One hidden turn or mirror swaps the rows below in pairs. Which row is each named row swapped with?
The rows were stretched afterwards, more along some directions than others.
Rared: 181; -214; -101; -261; -39; 31; -109; -187; -176; -235; 26; -154; -247; 17; -89; -84; -319; -35; 169; -158; -11; -75
pavo: 131; 470; 212; -273; 62; 19; -108; 39; 330; -254; -281; 13; 259; -173; 239; -203; -232; 36; -64; -220; 24; 315
Tuf: 246; 7; 29; -92; 433; 9; -272; 367; -110; 93; 210; -4; -242; 203; 255; -49; -92; 169; -2; -47; 308; 113
vudo: -93; 109; 140; 89; -276; -215; -114; 258; 220; -56; -24; -141; 179; 9; 21; -64; 4; 166; -327; -84; 260; 161
zim: 243; 97; -1; 172; 38; -88; -340; 199; 130; -480; 214; 204; -29; 376; 111; -5; -189; 318; -74; -167; 105; -62
tuniz: -140; -25; 70; 291; -150; -45; -107; 62; 86; 78; -69; -63; 75; 16; 167; -66; 230; 117; -215; -179; 116; -60
Rufer: -76; 82; -21; 114; -284; -254; -271; 282; -117; -167; 308; 2; 53; 200; -133; 61; -114; 272; -87; 127; 416; 162
ros: 97; 306; 68; 10; -259; -85; 43; -152; 103; -245; -50; 100; -81; 290; 275; 90; -244; 200; -53; 42; -68; 197
kol: 4; 169; -238; -86; -269; 15; 334; -214; -44; 40; -234; 75; -75; 185; -177; 101; -288; -39; 161; -179; -11; -233
zopar: 147; 600; -112; -157; 59; 76; -410; 170; 87; -50; 135; 239; -191; 54; 27; 5; -160; 453; 189; -217; 196; -126
dib: 190; -236; -79; -50; 185; 36; -64; 98; -112; -128; 68; -162; -124; 80; 191; -57; -234; -240; 87; -145; 187; 175
lem: 347; 147; -178; -202; -97; -223; -93; -87; -149; -270; -144; 148; -185; 112; -79; -136; -505; 60; 110; -284; 106; -355
mol: 267; 532; -160; -454; -40; 126; 130; -62; 69; -404; -107; 228; 95; 58; 70; 52; -556; 80; 215; -205; -32; 249
lezir: -75; 89; 18; -27; 26; 244; -112; -47; -13; -157; -56; 211; -40; 293; -56; 73; -397; 21; 313; -239; -42; 269
zabu: -37; -56; -119; -145; 119; -275; -249; -38; -376; -136; 302; -59; -232; 198; 26; -7; -112; 377; 58; -91; 203; 91
zom: -40; 54; 11; 166; 126; 10; -124; -73; 150; -195; -22; -39; -159; -128; 128; 38; 281; 169; -286; -82; -166; -136
Peg: 236; 259; -347; -93; -185; 165; -220; -304; 0; -398; 162; -84; -387; -72; 224; -33; -200; 153; 168; -180; 53; -107
Kikip: -76; -72; 63; -140; -238; -111; -288; -15; -108; -61; 323; -1; -67; 186; 61; 24; -319; 359; 199; 97; 164; 271
soge: 193; 232; 155; 7; 242; 81; -239; 261; 243; -427; -136; 330; -27; 84; 240; -36; -99; 188; -186; -255; 76; 105
rutok: -21; 53; -176; -40; -32; -153; -305; -134; 43; -475; -2; 284; 236; -154; -47; -234; -318; 54; -10; -287; 85; 88
rotu: -46; 254; 48; -119; 169; 270; -260; 143; 36; -219; 212; 256; 73; -96; -1; 42; -28; 271; 180; 85; -42; 29
Lape: 364; 74; -69; -230; 36; -34; -76; 69; -138; -126; 320; -186; -300; 190; 418; -33; -145; 359; 68; -72; 124; -12
kam: -181; -74; 205; -63; -11; -106; 184; -53; -15; -320; 36; 142; 333; 231; 48; 187; -40; 186; -44; 211; -170; 280
Todal: 185; 329; -243; -95; 45; 275; 305; -330; 64; -86; -140; -97; -100; -46; 65; 159; -22; -14; 144; -133; -175; -58
nofis: 2; -271; 5; 255; 107; 20; -211; 201; -90; 149; 108; 41; -249; 288; -134; 251; -235; 100; 64; -104; 75; -137
tuzas: 411; 462; 110; -188; 209; 66; -218; -32; 340; -390; -85; 259; 40; -40; 253; -313; -452; 374; 1; -301; -154; 63
funik: 87; 169; 37; -199; 8; -179; 135; 101; 137; 92; 0; -172; -93; 43; 237; -137; -11; 221; -155; 55; 104; 99
gakir: 7; 326; -144; -270; -206; -121; 177; -112; -161; -45; -260; -268; -133; -88; -185; 152; 45; 15; -132; -100; 133; -31
Popu: 339; 124; -66; -29; -91; -257; -242; -81; 89; -409; 106; -9; 39; 133; 176; -205; -38; 315; 46; -154; 159; -174
vufov: 53; -246; -23; -44; 164; 77; -213; -82; -290; -130; 125; -53; -233; 122; 348; 67; -30; 92; 88; -183; 28; 3
Giri: -184; -207; 81; 206; -131; -149; 163; -115; 182; -269; -268; 256; 246; 182; -216; 1; -312; -288; -51; -54; -108; 202
baro: 210; 495; -66; -384; 170; 217; 16; -12; 389; -267; -195; 240; 34; -127; 104; -182; -413; 77; 111; -184; -148; 155
vazu: -131; 120; 43; 62; -200; -10; -30; 45; 120; -227; -79; 25; 379; 51; -77; 138; 39; 74; -78; -42; 22; -12
fara: -91; -3; 123; -320; 185; 104; 98; 99; -97; 14; -59; 52; 151; 84; 14; 163; -307; -11; 36; 120; 30; 551
zorom: -157; 99; 0; 54; 180; 31; -135; -18; -83; -189; 87; 89; -44; -82; 85; 276; -29; -26; 131; 194; 95; 335
Mepe: 276; -201; -12; 148; 356; 14; -28; -81; 276; -268; -60; 103; 31; 73; 242; -140; -77; 42; 15; -202; -64; -105
Medu: 70; -114; -74; 103; -105; -292; -390; 88; -61; -396; 324; -107; 129; 76; 105; -66; 54; 248; -122; -29; 274; -116
pimes: -43; -196; -126; 65; -400; -226; -216; 183; -325; 15; 144; -262; -130; 121; -4; 65; -38; -38; -241; -100; 365; -136
lag: 224; -304; -203; -46; 20; 15; 197; -372; -131; -137; 136; -128; -135; 174; 55; -28; -306; -58; 262; -51; -98; -29
sef: -77; -77; 54; 0; 119; -201; 448; -164; 149; -21; -310; -54; 307; 13; 31; 138; 117; 56; -233; 10; -102; 88
Sir: 182; -97; 135; -385; 145; -481; -176; 67; -91; -26; 86; -236; 71; -59; 133; -297; -183; 407; -263; -185; 100; -92
figek: -106; -240; 206; -150; 69; -442; 153; 154; -135; -210; -102; 172; 205; 202; -10; 48; -149; 193; -319; 31; 125; 225
dalu: 331; 76; -24; -106; -13; 81; -187; -161; 110; -313; 66; 290; -225; 330; 153; -58; -583; 315; 107; -237; -292; -178
fuzil: 67; 7; 18; -226; -311; -143; 91; -253; 45; -213; -98; -144; 227; 64; -92; 77; -77; 395; -103; -105; -194; -100
fonoz: 105; -5; 285; -226; 111; -321; 177; -85; 5; -24; -25; -12; 173; 62; 215; -214; -199; 408; -142; 58; -131; 133
Vin: 10; 299; 51; -295; 329; -67; -197; 96; 182; -337; 32; 257; 256; -334; 94; -259; -23; 175; -11; -83; 31; 20
gego: 145; 221; -39; -183; -430; 36; -68; -232; -85; -222; -123; -322; -251; -103; 161; 152; -148; 233; -166; -93; -71; -32
kaza: 39; 62; -225; -12; -248; -209; -133; 2; -206; -294; -162; 116; -13; 300; -121; 148; -494; -68; -45; -401; 292; 162
kon: -6; 209; -138; -309; 169; 45; 213; 15; -129; -51; -205; -168; 64; -184; 16; 176; -42; -133; -118; -118; 42; 199
pilet: 11; 405; -227; -154; -226; 214; -319; 7; -26; -474; -69; 137; 50; -225; 28; 54; -241; -216; 12; -206; 161; 131

soge swaps with figek
vufov swaps with kaza
sef swaps with Mepe
Rufer swaps with rotu
Medu swaps with vazu
gakir swaps with Rared
zopar swaps with Kikip
tuzas swaps with fonoz

